In the rows, 128 means zero.
One turn moves every row onto another: examples first, then more rows asked
K_151: [122 135 134 138 159 141 163 108 161 138 143  89 125 127 146 155 154 158
  96]
K_965: [145  81  94 102 129 130 156 145 135  76  76 123 138 124 116 142 124 126
 147]
K_513: [152 116 137 122 165 123 131 143 144  82  94  88 122 146  69 125 107 112
 125]
K_39: [140  79 114 152 115 130 180 116 117 107 130 132 134 140 135 170 134 137
 104]
K_241: [128 112 117  71 159 145 131 165 164 133 103 136 108 129  95 123 118 116
  73]
K_584: [134  93  94  95 140 122 126 180 165 115 107 128 115 142  80 129 114 111
 110]
K_587: [125 171  95 125 117 131 129 113 127 136 100 163 126 112 134 105  94 132
 140]
K_483: [147 140 137 133 152 181 132 137 130 102 127  75 135 132 113 130 121 111
  68]
K_142: [124  91 108 101 137 103 147 119 148  84  84 136 131 155 107 126 114 140
 159]
K_634: [130 113 137  77 158 143 137 137 169 151 129 141 114 128 149 152 122 131
  64]
K_872: [128 128 134 114 142 155 102  93 143 138 165 108  93 174 149 133 121 123
 119]
K_2: [135 174 104 140 122 111 127 123 124 126 112 140 136  92 142 122  88 130
 143]
K_792: [129 179  91 124 132 124 141 116 127 127  99 158 130 103 140 117  92 136
 134]
K_171: [156 102 101  98 159 145 112 131 160  92 106 119  85 145 104 129 127  91
 158]
K_549: [149 127 145 122 152 160 117 141 121  99 114  69 118 138  88 123 110 105
  95]
K_635: [120  89 126 157 124 114 173  96 139 102 147 135 128 139 135 158 145 132
 129]
K_307: [134 117 131  92 153 143  91 116 163 121 138 119  78 150 119 121 122  89
 143]
K_808: [142 105 126 122 140 131 142 123 147 164 144 103 123 136 157 178 133 160
  90]
K_821: [121  88 107 135 131 130 189  97 137 109 125 158 120 152 134 156 141 143
 113]
K_275: [130 128 134 113 144 152  89 100 159 127 161 115  98 169 139 126 116 101
 124]
K_182: [146 169  87 131 121 128 131 130 107 129  98 144 136 101 140 128  82 136
 125]
K_802: [131 142 140 134 153 178 146 131 131 110 138  73 132 127 122 133 133 128
  66]
K_670: [129 117 130  74 161 148 134 141 175 145 117 150 121 133 129 139 111 118
  63]
K_712: [133 126 102 126 145 161 150  96 139 151 142 103 107 166 151 155 142 165
 101]
K_397: [120  90  98 130 114 114 137 145 142  76 107 107 145 135 103 125 128 127
 160]
K_981: [139 175 115 145 117 133 128 122 121 122 105 134 138  84 137 114  98 119
 143]
K_463: [146 160 107 123 114 129 132 130 113 137  86 154 141  95 133 126  79 135
 118]

K_634 goes to K_872
K_635 goes to K_39
Now find these:
K_808 goes to K_712
K_483 goes to K_670
K_307 goes to K_549
K_171 goes to K_513
K_142 goes to K_397
K_182 goes to K_792
K_981 goes to K_463

One turn moves every row onto another: examples first, then more rows asked
K_230: [111 115 137 169 121 170 123 110 165 144  97 114 128 176 113 128 142 100
  79 101 148 134 142 144]
K_122: [153 149 137 168 113 140  99 145 136 135  88 127 160 130 111 131 121  95
  99  97  91 107 168 140]
K_682: [109 111 131 166 100 172 143  97 157 136  93 121 125 162 121 133 122 110
  70 108 130 122 133 134]
K_914: [101  99 121 140  94 123  75 133 145 124 106 120 152 152  84 114 128  97
 169  97 135 146 160 142]
K_190: [108 106 149 133 101 110  93 149 171 131 132 136 130 131 120 146  92 152
 148 162 159 119 124 114]
K_796: [113 132  88 123 112 139 122 118 182 157 141 145 139 111 165 135 116 132
 105 164 155 125 123 137]
K_88: [143 156 131 155 123 145  99 151 150 133  87 119 167 135 108 129 113  89
 102 105  92 106 168 140]
K_414: [114 155 103 124 158 113 158 126 120 147 132 120  99 133 127 107 118 133
 104 146 100 136 157 120]
K_855: [143 131 120 118  87 145 117 107 129 158 126 144 119 179 101 100 149 129
 204 140 137 125 121 109]
K_892: [137 141 168 153  62 159  91  88 140 171 100 138 161 154 118 126 120 122
 112 118 121 134 161 144]
K_837: [160 155 138 119 110 155 110  92 104 152 105 122 123 167 115 122 149 125
 195 137 156 120 113 115]
K_500: [111 172  96 108 114 127 138 107 132 167 145 147 132 131 144 100 108 127
 134 142  88 156 160 117]
K_604: [169 144 117 121 123 118 113 150 126 128 117 135 122 163  92  96 137 124
 187 127  98  98 117 107]
K_203: [129  91 150 133 102 110  85 127 121 112 107 100 141 166  71 113 127 129
 140 103 122 151 142 147]
K_694: [132 156 128 157 102 143 125 147 156 129  91 127 148 135 120 139 101  97
  90 110  85  91 154 136]
K_165: [126  72 107 133 106 142 123 155 116 120 129 125 137 149 116 175 142 133
 136 131 134 165 132 118]
K_295: [138 147 167 139  67 163  96  88 139 170  98 126 169 160 111 130 116 122
 115 133 122 139 164 145]
K_750: [118 116 140 135  80 109  92 155 143 129 129 114 131 180  92 125 152 109
 148  87 125 150 147 155]
K_972: [110 175 103 151 147 105 104 135 128 146 133 136 129 152 126  83 151  93
 152 136 109 140 168 118]
K_25: [126 146 152 144  52 164 117  91 141 162  94 132 159 145 120 140 101 123
 112 139 113 119 162 134]
K_897: [149 148 104 130 142 172 124 106 120 129 101 129 121 168 128 112 154 107
 163  95 151 127  87 108]
K_53: [141 115  89 122 140 137 126 117 142 132 120 123 149  93 141 140 108 145
  93 174 136 123 133 132]
K_276: [ 87 141 111 120 142 129 137  78 149 160 129 137 109 137 127  86  96 141
 118 154 130 150 144 114]
K_788: [154 167 134 122 113 158 115 102 104 155  98 128 120 161 123 127 147 125
 187 131 164 112 115 114]
K_501: [160 181 129 123 142 138 101 127 131 129  94 132 130 152 123 105 124 114
 176 109 136  93  92 112]
K_44: [127 100 120 122 101 122  87 163 167 113 137 150 157 144 127 138 100 130
 140 107 103 157  97 115]
K_537: [116 150 132 150 152 109 115 101 124 145 138 123 105 183 122  74 156 126
 115 133 123 161 135 123]
K_186: [163 173 125 125 141 134  94 130 135 128  99 128 131 150 117 105 127 103
 189 115 127  94 102 111]
K_569: [118 150 122 139 133 122  91  77 106 150 123 133 148 151 113  72 133 125
 153 155 112 164 161 111]
K_103: [138 102  97 137 142 147 127 117 141 122 112 135 105 176  91  89 148 116
 172 119 136 119 102 103]
K_828: [148 139 108 133 142 163 123 107 131 129 111 127 113 175 125 109 161 101
 166  96 147 126  87 112]
K_658: [162 138 105 113 109 130 132 109 153 164 149 124 145 126 158 134 134 139
  87 173 126 122 117 150]
K_308: [115 112 140 184 117 164 116 104 159 144  93 123 124 162 114 126 138 100
  80  98 149 124 146 143]
K_89: [157 121  91 123 139 130 121 105 153 144 122 121 157 101 143 124 109 131
  92 180 127 112 124 139]
K_57: [131  82 109 137 109 142 133 152 109 118 138 121 133 130 118 177 137 145
 133 148 139 151 139 114]
K_617: [131 104 110 121  95 135 100 152 163 114 152 152 158 136 139 139 107 136
 131 108 101 160  96 110]
K_639: [155 140 105 107 105 130 130 124 148 153 150 133 148 119 160 142 123 154
  87 160 116 138 115 141]
K_236: [132 128  76 127 120 142 126 106 177 162 141 135 147 114 162 129 130 111
 101 166 145 118 123 145]
K_844: [110  97 151 128  96 107  88 153 155 134 120 132 131 143 110 156 101 149
 158 162 157 128 132 121]

K_122 goes to K_892
K_501 goes to K_788
K_828 goes to K_186
Now find these:
K_57 goes to K_617
K_44 goes to K_844
K_658 goes to K_236
K_88 goes to K_295
K_537 goes to K_972
K_639 goes to K_796
K_25 goes to K_682
K_604 goes to K_855
K_203 goes to K_750
K_500 goes to K_276

One turn moves every row onto another: examples first, then more rows asked
K_560: [ 94 150 119 152 108 153 121 158 137  84 120 137 115 127  84 119]
K_187: [119 139 123 134 177  80 158 114 133 167 127 148 147 124 124 156]
K_520: [ 82 162 131 160 130 146 129 164 150  90 105 140 132 132  95 114]
K_181: [ 89 157 122 164 117 152 128 158 145  88 115 132 128 124  90 110]
K_185: [178 131 108 122 113 149 168  97 144 124 147 123 128 129 103  99]
K_61: [ 94 161 116 158 102 145 128 137 135  89 124 117 123 124  76 112]
K_166: [ 76 157 139 148 136 138 126 161 150  90 109 146 127 132  97 127]
K_655: [163 122 114 137 167 137 177  97 145 102 111 171 128 126 126 117]
K_983: [133 117 105 119 118 122 130 156 141 182 161 150 113 138 124 157]
K_237: [162 127 125 124 173 138 183 110 153 104 109 168 137 137 111 115]
K_982: [144 153 116 137 165 103 185  82 155 140 128 117 152 125 101 116]
K_960: [140 145 113 151 159 100 181  71 142 140 133 122 140 115 114 120]
K_816: [ 73 169 129 166 128 134 129 153 148 104 117 120 137 124  89 118]
K_966: [142 110 107 116 108 124 124 141 124 173 157 146 122 125 132 150]
K_887: [113 143 104 139 183  95 151 117 136 173 134 154 130 144 116 162]
K_551: [ 86 165 141 151 135 138 139 140 151  78 106 135 133 128  91 111]
K_168: [132 120 115 108 121 145 124 144 137 175 161 157 113 153 135 145]
K_791: [180 121 113 124 102 144 149 101 123 129 146 127 136 119 116 105]
K_429: [108 144 117 130 169  83 159 123 148 183 143 139 135 130 114 160]
K_629: [171 103 114 112 106 156 134 138 126 134 142 165 120 128 132 128]
K_377: [ 76 162 119 166 115 139 122 162 144 109 124 122 128 123  88 121]
K_386: [132 121 126 123 185 107 155 136 134 145 109 185 136 132 136 153]
K_20: [ 61 166 136 152 136 117 125 157 146 109 117 132 133 130  95 136]
K_234: [ 83 161 121 167 114 142 125 152 145 103 117 116 132 122  86 111]
K_585: [168 108 111 111 125 164 148 149 146 125 140 170 109 138 123 128]
K_92: [129 111 113 133 172 122 153 140 147 141 122 192 112 136 140 156]
K_135: [150 129 107 127 101 118 138 110 119 167 164 110 138 117 119 126]
K_988: [134 158 105 144 175 101 169  77 138 149 130 128 143 138 101 127]
K_599: [167 139 115 120 112 150 152  88 139 137 159 119 133 145 113  97]
K_962: [129 121 122 118 178 121 156 151 153 147 121 187 119 141 128 158]
K_472: [168 126 122 131 113 146 167  82 144 123 145 127 135 121 123  98]
K_24: [160 140 110 135 181 134 177  90 139 111 110 163 132 144 109 118]
K_421: [161 104 120 116 124 162 146 133 144 122 139 174 114 132 146 122]
K_323: [142 141 103 132 110 114 148 105 138 174 170 101 135 125 103 127]
K_473: [166 118 120 105 120 171 140 124 140 129 144 161 117 154 131 114]
K_631: [143 147 129 139 172  92 176  84 134 138 115 133 159 119 116 124]
K_704: [126 109 116 123 123 124 132 146 141 176 157 157 114 131 147 156]
K_526: [ 79 163 114 160 104 131 118 149 135 110 133 113 123 123  80 127]
K_573: [ 81 155 117 163 118 148 119 170 144 101 117 133 124 126  94 119]
K_201: [130 136 113 139 113 109 149  96 141 177 168 104 138 121 126 130]
K_882: [ 71 164 130 164 131 135 125 167 147 105 112 134 131 127  96 123]
K_380: [ 82 150 118 153 108 142 113 167 135 105 126 137 113 127  88 136]
K_113: [109 135 109 145 165  83 155 115 141 178 144 142 130 120 128 163]
K_541: [ 83 167 129 166 127 138 134 153 152  90 111 125 136 122  89 111]
K_7: [135 126 108 126 190 129 156 132 137 136 113 191 116 150 122 151]
K_338: [ 70 174 136 156 131 122 137 134 144  95 116 117 139 126  85 116]
K_924: [158 129 132 127 180 119 176 106 136 112 102 169 143 126 124 124]
K_375: [133 144 111 121 116 120 136 108 132 185 172 110 132 143 118 129]

K_92 goes to K_704
K_966 goes to K_187
Now find these:
K_816 goes to K_234
K_551 goes to K_560
K_585 goes to K_962
K_7 goes to K_168

